In the data rows, zero lies at 4.5, halfway between 4 and 5.
Here is a table of points, one per row:
[7 5 4 5 5 2 3 5 5 4 7 6 1 1 3 7 2 1 0 4 6 7 4 4 5 2 3 4 5 4 4 4 3 4 5 5 3 5 4 5 5 4 7 7 2 5 5 6 4 5 6 5 7 5 6 6 2 5 7 7 3 5 5 7]
[3 2 5 3 6 5 4 4 5 7 4 7 4 8 5 0 2 6 2 4 5 4 5 5 4 6 5 6 7 7 3 3 7 2 2 4 5 3 5 5 4 4 5 6 7 3 4 4 7 6 7 8 3 1 3 3 7 9 4 6 7 7 6 8]
[6 2 4 2 3 2 5 2 4 6 4 8 6 5 5 3 7 5 5 7 7 4 5 6 7 6 5 5 7 7 4 8 2 6 5 6 3 2 2 1 4 5 4 0 5 7 4 7 4 4 3 4 5 4 6 3 5 5 3 5 9 4 4 7]
[6 6 4 4 5 2 6 7 5 3 4 4 4 5 2 5 1 4 5 4 1 2 6 4 7 3 7 6 7 4 6 4 4 4 5 3 6 6 5 3 5 4 7 2 1 4 6 5 5 4 3 7 3 6 5 5 4 4 5 1 6 6 4 2]
[2 5 6 3 3 6 4 6 5 4 4 5 4 4 3 2 5 3 7 3 5 6 4 5 4 6 4 7 5 6 5 5 6 5 7 4 7 5 4 2 9 4 5 3 3 7 6 6 4 3 4 4 3 6 5 2 4 5 4 2 4 1 4 4]
[5 5 9 1 6 5 4 7 4 3 6 2 6 2 3 5 4 5 5 4 6 3 3 1 3 5 5 8 1 6 5 5 3 7 3 4 5 8 5 6 3 6 4 3 5 4 5 4 4 3 5 5 4 4 6 3 2 6 4 5 9 5 6 6]
[4 2 2 3 4 5 4 5 8 6 4 0 6 5 4 7 1 7 5 6 5 7 6 5 3 4 2 3 4 3 4 5 4 7 5 4 5 5 2 5 5 6 5 3 5 5 1 5 3 4 5 5 5 6 4 4 5 6 5 7 6 4 4 2]
[5 5 8 6 6 5 5 3 7 7 3 8 8 4 4 7 4 3 4 5 4 8 4 5 7 3 4 7 5 6 5 7 6 1 5 6 5 8 4 4 2 4 4 5 3 4 4 3 6 4 2 5 5 5 3 6 8 4 5 7 5 3 1 5]
[4 8 6 5 7 2 2 3 4 4 4 3 2 4 5 5 6 4 4 6 2 4 6 7 5 4 6 7 1 7 4 7 5 7 2 4 6 4 4 3 7 3 6 4 5 0 1 3 3 5 8 4 4 8 0 2 3 5 3 3 3 5 2 6]
[4 2 3 6 7 4 2 6 6 3 4 4 4 5 5 6 4 7 6 2 4 5 4 2 6 6 6 3 4 4 4 5 4 4 6 6 8 5 5 1 3 4 4 6 5 4 7 4 8 7 2 6 7 6 6 2 6 2 3 6 4 3 7 8]
[9 5 5 6 4 7 8 1 4 6 3 2 3 7 6 6 5 3 2 6 6 1 3 3 5 6 2 7 3 6 5 2 4 6 6 3 7 3 5 5 2 4 6 3 2 6 3 8 6 8 4 5 2 7 7 5 4 3 5 6 3 8 5 4]
[5 1 5 9 5 3 5 7 4 3 5 7 2 4 5 7 7 2 6 4 5 4 8 3 3 9 4 8 6 3 4 6 4 5 4 2 6 4 3 4 2 6 5 2 8 4 4 5 4 2 6 5 5 7 5 5 5 6 5 4 6 4 5 4]
[2 2 4 7 7 5 5 6 6 4 5 6 3 8 5 3 5 3 4 4 5 4 1 6 7 4 8 3 4 5 7 4 3 4 4 3 8 5 3 5 4 7 7 5 4 4 2 2 2 2 5 5 4 2 8 4 3 4 6 6 4 4 4 3]
[7 8 0 4 4 3 4 4 2 4 2 2 4 4 3 0 4 4 4 2 5 6 4 1 4 2 4 5 3 6 7 5 2 5 7 3 5 5 6 3 5 3 5 2 4 3 3 3 3 4 4 3 9 5 2 5 6 4 4 1 3 3 2 4]
[5 3 5 5 8 5 4 6 1 3 6 1 5 5 3 7 5 5 3 6 4 8 5 5 4 5 1 1 6 6 2 1 5 3 8 4 0 7 6 2 4 1 6 1 5 6 8 3 5 3 1 3 4 3 3 3 4 5 6 5 4 5 2 3]
[7 7 3 3 6 5 5 3 6 3 4 7 2 4 6 4 5 4 2 3 6 7 1 4 3 5 5 6 2 0 6 3 5 4 0 4 3 6 4 7 7 6 3 5 5 5 6 5 8 3 3 6 3 6 5 5 1 4 3 7 4 6 2 2]
[2 5 4 4 1 3 4 3 3 4 5 4 6 5 5 9 3 6 5 4 5 6 4 4 4 3 7 4 4 6 5 3 3 4 6 4 5 1 9 9 6 4 0 4 8 6 3 6 5 3 5 4 4 6 4 7 6 6 6 4 3 6 6 6]
[4 5 5 5 5 4 6 7 4 4 4 2 3 6 2 5 3 5 6 4 6 2 5 7 3 4 6 1 4 7 7 3 4 1 6 5 2 2 2 6 4 4 2 7 6 5 4 5 5 4 4 5 6 8 6 5 3 3 3 7 8 2 3 4]
[7 7 6 6 4 5 4 3 4 5 4 2 3 3 7 4 6 3 5 5 5 5 8 4 2 1 6 5 8 6 4 1 5 5 6 2 3 7 5 3 6 7 2 9 5 6 5 2 5 4 7 5 4 3 6 2 5 4 2 5 6 3 7 1]
[4 2 5 5 2 3 5 3 6 1 5 3 7 5 6 3 4 6 5 5 5 6 4 8 1 4 5 7 4 5 2 3 3 4 5 8 5 2 3 2 3 4 4 8 3 2 4 3 5 1 3 6 5 5 5 7 3 2 6 3 4 3 8 4]
[6 4 6 4 3 4 5 5 2 0 5 3 6 5 1 3 6 5 3 2 4 9 6 3 4 5 4 5 6 3 6 6 8 7 6 4 4 3 5 7 5 5 4 1 4 2 3 5 4 4 8 6 2 4 5 3 5 2 5 7 5 6 6 2]
[5 7 5 3 3 7 4 7 5 7 5 6 4 6 2 5 7 4 6 5 5 5 6 7 4 4 7 4 2 4 3 2 6 3 2 4 7 3 4 4 4 8 6 4 4 3 4 4 3 4 2 4 8 4 3 6 4 4 2 7 5 8 8 6]
[3 3 3 3 5 4 6 3 5 5 0 4 7 5 6 4 9 3 3 4 3 2 4 4 4 2 4 3 8 5 7 6 8 7 3 7 6 3 1 7 5 2 4 5 6 4 5 4 5 5 3 3 4 5 3 3 5 5 8 3 5 5 6 7]
[5 3 7 4 9 5 5 0 2 7 6 6 4 5 6 4 3 4 5 3 3 2 4 3 2 3 3 4 5 1 6 4 1 5 3 5 4 4 7 6 8 4 3 4 2 4 4 8 2 6 4 3 8 5 5 3 6 2 5 2 4 4 5 3]
[8 8 7 8 6 8 4 7 4 4 2 3 4 0 4 4 2 5 2 2 5 4 4 5 8 6 4 4 3 2 5 4 3 5 4 6 6 2 4 5 7 5 4 3 5 7 7 3 3 2 7 5 3 1 2 5 6 5 3 4 6 5 4 4]
[4 3 8 6 2 5 5 5 7 3 5 3 5 5 5 2 2 5 6 4 3 4 0 4 9 4 4 5 4 1 2 4 4 3 4 1 5 3 3 7 3 1 8 7 5 6 6 3 5 4 4 1 7 4 3 6 4 3 0 6 4 2 3 5]
[0 8 2 4 2 4 6 5 2 8 9 2 6 4 4 7 3 6 4 5 6 1 5 6 4 5 4 5 6 4 5 5 4 2 3 3 6 3 4 4 7 6 1 3 6 5 7 2 6 4 6 4 9 7 6 7 2 3 6 4 4 4 2 5]
[4 3 3 3 4 2 3 5 4 2 4 7 4 4 3 4 4 7 5 3 5 4 7 6 2 4 3 5 5 7 5 4 6 6 2 3 3 4 6 3 2 7 4 5 2 9 4 3 3 4 5 2 3 4 5 4 5 6 6 4 3 4 5 5]
[2 8 5 3 4 5 5 3 4 2 6 7 3 4 9 6 5 5 9 3 6 3 6 6 6 4 4 3 2 6 4 7 5 3 5 7 4 7 2 5 4 5 7 3 5 6 6 4 3 8 6 6 7 4 3 4 5 5 5 4 4 4 6 2]
[7 4 3 5 3 5 6 4 3 6 6 5 4 4 6 5 1 7 4 5 1 5 3 7 2 7 2 2 6 6 6 6 7 4 6 5 5 6 7 5 2 5 5 7 6 0 6 5 6 5 3 2 3 2 6 5 3 5 2 4 3 3 4 4]
[4 4 4 2 4 6 4 9 3 8 6 6 7 4 6 3 7 5 1 5 0 5 5 5 3 3 7 3 4 5 3 4 4 4 5 5 4 4 5 4 2 3 7 4 5 5 4 6 9 4 6 3 5 4 4 6 9 4 6 4 5 2 4 2]
[4 1 1 3 4 6 6 7 7 6 3 5 7 4 7 6 6 4 5 4 5 5 7 4 5 6 4 5 5 6 3 3 6 7 6 4 0 4 8 6 5 3 3 5 2 5 8 2 4 4 6 4 5 4 4 4 3 1 5 2 3 6 2 5]
[7 2 4 4 4 4 2 2 5 5 5 6 3 4 2 4 4 0 3 5 6 0 2 5 7 6 5 2 3 0 5 3 4 7 4 6 5 8 4 4 4 5 4 5 6 5 6 3 3 5 7 7 1 7 3 8 5 5 4 7 5 4 5 4]
[4 5 4 6 3 2 6 5 4 4 2 4 7 5 5 5 7 6 7 5 4 5 4 4 5 4 4 5 1 2 4 4 5 5 5 1 5 4 6 2 3 5 5 6 6 4 4 8 0 5 6 7 3 2 5 4 4 7 6 4 3 2 4 4]
[4 5 5 4 4 5 4 5 8 4 4 4 3 7 4 4 3 5 5 8 5 5 4 2 3 6 8 6 5 7 5 4 4 6 2 7 3 4 3 4 5 6 5 3 6 2 7 7 5 4 3 2 4 1 4 6 8 2 8 6 3 4 4 5]
[2 5 5 3 5 4 5 2 6 6 5 6 3 2 3 3 6 4 4 6 5 6 4 2 5 5 4 0 4 2 6 4 8 4 5 5 3 5 3 2 2 6 4 7 3 2 2 5 7 5 6 3 4 5 5 5 6 7 4 0 4 8 4 7]
[4 6 5 4 7 3 4 6 4 4 6 7 3 6 6 7 6 2 4 7 8 4 2 3 2 5 1 4 7 3 3 5 2 6 6 7 5 7 6 6 5 5 5 6 3 6 1 4 3 8 6 4 5 3 2 5 4 0 4 2 4 5 4 5]
[3 4 2 7 2 7 4 3 3 3 5 3 6 4 6 6 4 3 5 2 3 4 3 4 6 5 6 5 6 5 3 7 3 3 4 6 1 6 5 3 3 6 4 6 6 7 3 7 4 5 2 6 4 5 0 3 3 6 3 4 4 6 3 4]
[4 5 3 3 4 5 6 4 5 4 5 7 4 6 1 2 8 7 4 5 1 3 5 3 6 4 5 6 4 6 1 5 2 3 6 6 5 5 2 7 5 5 4 5 2 1 4 4 6 4 4 4 3 1 5 4 7 7 4 7 3 5 3 5]
[1 7 5 6 3 5 1 5 6 6 3 5 6 3 6 2 4 5 7 5 3 4 6 5 4 3 3 5 8 6 3 5 2 7 4 4 3 6 7 5 3 3 3 4 3 3 6 7 4 6 4 4 3 6 7 4 2 6 7 6 4 7 6 4]
[5 4 3 7 6 4 5 6 4 6 5 4 5 5 2 7 5 4 4 4 7 6 6 3 5 4 4 4 1 4 5 7 6 3 2 5 4 6 6 4 8 0 5 5 3 5 4 4 5 5 3 3 2 3 6 6 3 6 4 3 6 5 7 1]
[5 3 5 5 3 6 5 6 4 3 8 3 4 5 5 3 4 6 5 9 5 4 6 9 5 5 6 4 3 2 7 6 5 6 4 2 3 3 5 8 7 6 2 5 6 7 3 3 4 6 1 5 6 5 4 6 7 7 3 3 1 3 7 6]
Along one direction, these points spread out more than along any other. Take the direction at right angles to it along which they spread out most. Then take the direction at right angles to both along which they spread out most. Go by this last direction. Where along it does each point below lie, from 0 to 99? 50 is the average, and the first point above lies past it. One standard deviation of the points above along it is 16.
[4 5 5 5 5 4 6 7 4 4 4 2 3 6 2 5 3 5 6 4 6 2 5 7 3 4 6 1 4 7 7 3 4 1 6 5 2 2 2 6 4 4 2 7 6 5 4 5 5 4 4 5 6 8 6 5 3 3 3 7 8 2 3 4] 15
[4 1 1 3 4 6 6 7 7 6 3 5 7 4 7 6 6 4 5 4 5 5 7 4 5 6 4 5 5 6 3 3 6 7 6 4 0 4 8 6 5 3 3 5 2 5 8 2 4 4 6 4 5 4 4 4 3 1 5 2 3 6 2 5] 65
[7 7 3 3 6 5 5 3 6 3 4 7 2 4 6 4 5 4 2 3 6 7 1 4 3 5 5 6 2 0 6 3 5 4 0 4 3 6 4 7 7 6 3 5 5 5 6 5 8 3 3 6 3 6 5 5 1 4 3 7 4 6 2 2] 45
[7 5 4 5 5 2 3 5 5 4 7 6 1 1 3 7 2 1 0 4 6 7 4 4 5 2 3 4 5 4 4 4 3 4 5 5 3 5 4 5 5 4 7 7 2 5 5 6 4 5 6 5 7 5 6 6 2 5 7 7 3 5 5 7] 57
[3 2 5 3 6 5 4 4 5 7 4 7 4 8 5 0 2 6 2 4 5 4 5 5 4 6 5 6 7 7 3 3 7 2 2 4 5 3 5 5 4 4 5 6 7 3 4 4 7 6 7 8 3 1 3 3 7 9 4 6 7 7 6 8] 51
[2 5 4 4 1 3 4 3 3 4 5 4 6 5 5 9 3 6 5 4 5 6 4 4 4 3 7 4 4 6 5 3 3 4 6 4 5 1 9 9 6 4 0 4 8 6 3 6 5 3 5 4 4 6 4 7 6 6 6 4 3 6 6 6] 26
[4 3 8 6 2 5 5 5 7 3 5 3 5 5 5 2 2 5 6 4 3 4 0 4 9 4 4 5 4 1 2 4 4 3 4 1 5 3 3 7 3 1 8 7 5 6 6 3 5 4 4 1 7 4 3 6 4 3 0 6 4 2 3 5] 20
[7 4 3 5 3 5 6 4 3 6 6 5 4 4 6 5 1 7 4 5 1 5 3 7 2 7 2 2 6 6 6 6 7 4 6 5 5 6 7 5 2 5 5 7 6 0 6 5 6 5 3 2 3 2 6 5 3 5 2 4 3 3 4 4] 48
[2 5 6 3 3 6 4 6 5 4 4 5 4 4 3 2 5 3 7 3 5 6 4 5 4 6 4 7 5 6 5 5 6 5 7 4 7 5 4 2 9 4 5 3 3 7 6 6 4 3 4 4 3 6 5 2 4 5 4 2 4 1 4 4] 56
[5 5 9 1 6 5 4 7 4 3 6 2 6 2 3 5 4 5 5 4 6 3 3 1 3 5 5 8 1 6 5 5 3 7 3 4 5 8 5 6 3 6 4 3 5 4 5 4 4 3 5 5 4 4 6 3 2 6 4 5 9 5 6 6] 52
[6 2 4 2 3 2 5 2 4 6 4 8 6 5 5 3 7 5 5 7 7 4 5 6 7 6 5 5 7 7 4 8 2 6 5 6 3 2 2 1 4 5 4 0 5 7 4 7 4 4 3 4 5 4 6 3 5 5 3 5 9 4 4 7] 59
[4 2 3 6 7 4 2 6 6 3 4 4 4 5 5 6 4 7 6 2 4 5 4 2 6 6 6 3 4 4 4 5 4 4 6 6 8 5 5 1 3 4 4 6 5 4 7 4 8 7 2 6 7 6 6 2 6 2 3 6 4 3 7 8] 43
[7 7 6 6 4 5 4 3 4 5 4 2 3 3 7 4 6 3 5 5 5 5 8 4 2 1 6 5 8 6 4 1 5 5 6 2 3 7 5 3 6 7 2 9 5 6 5 2 5 4 7 5 4 3 6 2 5 4 2 5 6 3 7 1] 53
[2 2 4 7 7 5 5 6 6 4 5 6 3 8 5 3 5 3 4 4 5 4 1 6 7 4 8 3 4 5 7 4 3 4 4 3 8 5 3 5 4 7 7 5 4 4 2 2 2 2 5 5 4 2 8 4 3 4 6 6 4 4 4 3] 37
[9 5 5 6 4 7 8 1 4 6 3 2 3 7 6 6 5 3 2 6 6 1 3 3 5 6 2 7 3 6 5 2 4 6 6 3 7 3 5 5 2 4 6 3 2 6 3 8 6 8 4 5 2 7 7 5 4 3 5 6 3 8 5 4] 65
[5 3 5 5 3 6 5 6 4 3 8 3 4 5 5 3 4 6 5 9 5 4 6 9 5 5 6 4 3 2 7 6 5 6 4 2 3 3 5 8 7 6 2 5 6 7 3 3 4 6 1 5 6 5 4 6 7 7 3 3 1 3 7 6] 10
